A single turn carries every row of the set below to another of its rows. Some are shown first; where does it send the rows asked next?
K907: [  3   5  -7  -1 -11  -1  -2  -2  -1  11  -1  -7   3   0   0   0   6   2
  10  -3  -1   0   6  -1   3  -7   4  -6   2  -5  -4  12   5   0]
K183: [ -3  -5   0   2   0   8   2  -3   5  -3  -2   6   5   8   1 -10  -3  -5
   4   4  -6  -9   0  -6   6   2  14   5  -9  -2   0  -5   0   0]
K673: [  1  -3   4   7  -1  -3   6   0  -5 -10  -4  -6 -10   5 -13  -4  13   4
   5  -4   4  -8   0   7   5  -2  -4  -4   0  -4  -8   1   3   1]
K626: [ -4  -3   0  -4   1   1  -4   2  -1  -3   6   4   2   4   2   5   5  -5
   9  -7   2  -8   6   7  -5  -1   2 -10 -14   2  -4   4   1  -8]
K958: [ -1   1   0  -3   0  -1   2  13   2   1  -2   0   6   7 -14  -6   1   0
  -8  -2  -1   1   3  -6   2   2  -5   4 -15  10   2   1  -4  -2]
K797: [ 7 -4 -1 -7  0  8 -2 -4 -6  3 12  6 -4  5  8  6  8 -5 -5 -1  1 -8  3  0
 -5 -3 -8  1  1 -7  1  1 -1 -3]
K779: [-6 -1  6  4 -1 -9  7  6  1 -3 -7 -9 -3 -3  3  1  3 -5  0  1  1 -8 -5 10
  9  6  8 12 -2  5 -1  1  2 -1]
K794: [  0  -4  -8   4   0 -22   0  -4  -5  -1  -7  -1  -1   2   0   1  -3  -6
  -5   2   3   0   0   7   4  -4   3   0  -1   6   1  -4  -2  -3]
K650: [ -1  -3   6   2   1 -11   2   2   3   2   1  -3  -1   1  -4   1   2  -2
  -6   3   3  -3  10   4  -8  10  -3   1  -6 -13  -4  15   3  -1]
K616: [-15   2   3  10   1   5  -3  10  -1   0  -2   4  -3   0  -4   1  10  -4
  -3   4   5   5  -1  -4   2   3  -8   1 -12  -1   9   1  -2  -4]
K829: [ 0 -4 -9 -6 -6 13 -1  7  6 -2  6  4 -1  0 -1 -3  0 -6 -5  2 -2 -3  1  9
 10 -3 -2 -1 -8  0 -9  7  1 -6]
K156: [-2 11  0 -1  7  6 -1  6  3 -4  8  4  0  5  9  2  2 -5 -5  5  6 -4  2  4
  0 -2  9 -3  6  5 -1 -6  4 -4]
K784: [ -7   2   1   2  -3  -3  -1  -2   3   0  -4  -5  -1   1 -18  -4  13   7
  -1   2  -3  -2   9  -2  -5   2  -9   2   0  -4   2   4   3   5]
K664: [ 11  -1   0   1   0  -3   4   1  -4   7   5 -11  -7   3  -5  -1   2   6
  -9  -3  -1  -1  10   4  -3  -6 -10   3   3  -5  -1  -3  -7  -5]
K363: [ 12  -2  -1  12   0   0   0  -2   1  -1   4  -3   6   2  -1   3  -1   0
   1  -2   0   7   3   5  -9  -3 -13   7  -7 -11   2   7   2   1]
K693: [  0   2  -6   8  -2  -5  -2   0  -2   0   7  -9  -6   3   0   6   4   4
   4 -10   2   2   7  -4  -2 -15  -7  -4   0   3  -5   7   7  -4]
K31: [  1   3  -4  -3  -1  -7  -1   1   5  -1  -2  -5  -1   1  -3   0   1  -3
   5 -10   0   0   7  -1   7  -3   1   0   4   5  -4  20  -1   7]
K73: [  0   0 -21   3  -2  -6   2   1   0   1   4  -7   0   4   0   1   4  -1
   5  -2   2  -3   4   4  17  -2  -2   1   5   3   0   6  -3   1]
K8: [  4  -9   7   4  -2   2  13 -10  -1  -4  -1   3   4   1   5   1   2   0
   3   4   2  -2  -2   1   1  -4   8  -9   3  -3  -5  -2  -8 -10]
K40: [ -4   0   2  -3   4   4  -9   2  -2   4   2  -1  -1   4  -3  -4   6   2
   6 -12  -2   8  -2  -7   0  -1 -10   0  -6   6   1   7   9   3]
K515: [  0   0 -12  11  -5 -13   0   1  -6   0   0  13   1  -1  -6  -2   0   0
   6   1   0  -2  -1   0   1  -4   1  -1  -4  -5  -2  -5  -4 -10]
K835: [ -3   0  -4   7   7  11  10 -11  -5   1  -2  -1  -3  -5  -7  -5   4  -2
   4   5   2  -1   4   2   0   6   8   1   5   3  -2  -7  -7   2]
K715: [-12  -2   6 -11   2   1   2   0   4   5   9  -1   4  -1  -4   2  -3  -4
   2   1  -1  11   5   7   3   1   2  -3  -2  -3   1   5   9   6]
K888: [ 0 -3  2 -7 -7  4  1  4  6  9  2 -3  3  9  7  5  8 -8  3 -9 10  5 -8  6
  1  3  1  5  1  0 -1  3  2  3]
K879: [-15   7  -8   1   8  -1  -5   0   6   6   7   6   3   2   1   7   5   0
  -8   7  -3   5   3  -7  -2  -1   3   5   0   7  -5  -2   2  -2]
K610: [ 0  3 -5  1 10 11  9 -5  1  1  8 -1 -3  9  5 11 11 -1 -5  0  7 -4  2 -3
 -2  0  9  7  4  4  4  3  1 -1]
K160: [ 1 -3 15  9 -4 10  0  4  0 -2  2  8 -1  5 -3  0  6 -3  1  2 -1  2  8 -6
 -3  9 -1  5 -6  7 -3  7 -5 -7]
K809: [  9   5   0   5  -3  -2  11  -2  -2  -8   8  -2 -12   3  -3  -4   3   2
  -8  -9  -5  -7   3  -1   4   0 -10   2  -5   5   0   3  -6  -4]
K291: [  1  -5   0   1  -5   3   0   2  -2  -1   1  -1   2   2  -5  -1   1   3
  -1  -4   0   5   9  -3 -13   5  -6  -1   3 -14  -6  -6   4   8]
K617: [  6  -5   2   7   8   0   2   0  -3   1   3   3   6   6  -5   5   2   7
   1   3   7  -4   6   4  -7  -9   0  -2   5  -6   0 -10  -8  -4]
K213: [-9 -3  0  2  3  4  2 -9 -7  4  2 -5  1  8 -7 -3  2  0 -1  8  5 -2  4 -4
  0 10  3 11  5 -4  2  0 -6  9]
K824: [ 0 -1 10 11  5 -2 -3  3  5  4 -5 -4 -7  1 10  0 -1  6 -3  5 -2  8 -4 -6
 -5  2  6  6  0  7  1  0  5  3]
K935: [  4  -4   6  -2   7  -2   5   5  -1   9  -3   4   6   2  -7   7   6   3
  -7  10   6  -1   2   4   0   3   8   7  -1  -1   6  -2 -13   4]
K920: [  1  -1  12  -5   1  -4   0  -8   5   0  -1  -2  -1   2  -2   2   2   1
 -16   6   1   1  -4  -8  -6  -4   5   0  -4   3  -4  -7  -2   3]
K893: [-1 -4 -3 -1 -1  7  0 -7  0  4  4 -1  2  2  1 -1  4 -4 17  5  1  1 -9  6
 13  1  1  1  9  1  0  7 -1 -2]
K442: [-9  9 -3 -5  4  8 -1  4 -6  3  5 11  2 13  1 10  1  1 -9  0  3 -5  6  2
  0  3  0  1  1  3 -7 -3  2 -2]
K457: [ -7   1   5  11  -5  11   8   7  -3  -1   0   3   7   6  -2   5   1   4
   6  -8   5   2   0   6   0   1   0  -5  -2   0   5  -6 -12  -5]
K75: [-12   0   2   4  -3   5   7   6   4  -7  -1  -2  -4   9  -8  -4  -3  -6
  -5   0  -2   3  -5  -3  11   1   1 -12  -4   3   1  -7   0  -1]
K72: [ 8 -1 -5  4 -3 -3  4 -5  6  3 -4 -7  7 -5  7 -3 -5 -6 -7 -1  4 -5 -2  4
 -3  3  5  9 -8 -8 -7  5  2  2]
K373: [  1   1   2   0   0  -5   0   0  -2  -3  -3  -5   0   4  -4   0   2   0
 -20   6   0  -3  -1   0  13   3  -2   1  -5  14  -2  -5   0  -5]
K635: [ -6   2  -3  -7   5  -8 -10   4   1  -1   7   8  -2  -6   1   3  -3  -6
  -4   3  -1  -3  -3   4   6  -1   2  10  -6   6   2   1   3  -9]
K577: [ -1  -3   8   1  -4 -19   2   9   3   3   5   1  -7   2   4  -6  -3  -8
   2  -3   1  -1   2  -5   9   3  -5   0  -2  -6  -3  -3   5  -1]
K580: [ -2  -3  -1   6   4 -14  -1  -7   0   1   2  -7  -2   0   0  -3   2 -10
  -4  -1   1  -2  -6   3  14   7  -1   5  -9  -8  -4   6   1  -8]
K276: [ -5  -3   1   5   1  15   6 -10   6  -7   2  -1  -3   1   3   6  -6  -2
   3  -1   2  -3  -8  -3   3   2   2   0  -4  -5   5  -8  -7  -2]
K221: [  4   0  -8  10  -7  -4  -1   2   0  -5  -5  -1   4  -8  -7  -3   0   7
   6  -3  -4  -1  -2   7   5   1  -4  -2  -5   4 -10  -9  -1   6]
K981: [ -7   2   2   7   3   2  -1   4   9   2 -13   0  -8   9  -4   0   9   8
  -3   1  -7   1  -2  -4  -7   5  -2   4  -4  10  -2  -1   2  -2]
K948: [  7  -6  -3  10   1  -3   7  -5   5   2  -9  -3  -2 -12   1   5   3   0
   5  -6   2  -5  -6   2   5   4   9   3   4   4  -6  -3  -1   4]
K637: [  5  -1   4  -1 -15  -2   9  -3  -7  -2   4   0   3   2   2  -3  -7   2
   3  -5   8   0   6   6   3  -1  -6  12  -1  -5   5   1   3   1]

K650 goes to K75
K291 goes to K958
K824 goes to K515
Now these:
K635 goes to K893
K442 goes to K31
K363 goes to K616
K626 goes to K715
K637 goes to K160
K617 goes to K784
K221 goes to K935
K73 goes to K610
K794 goes to K835

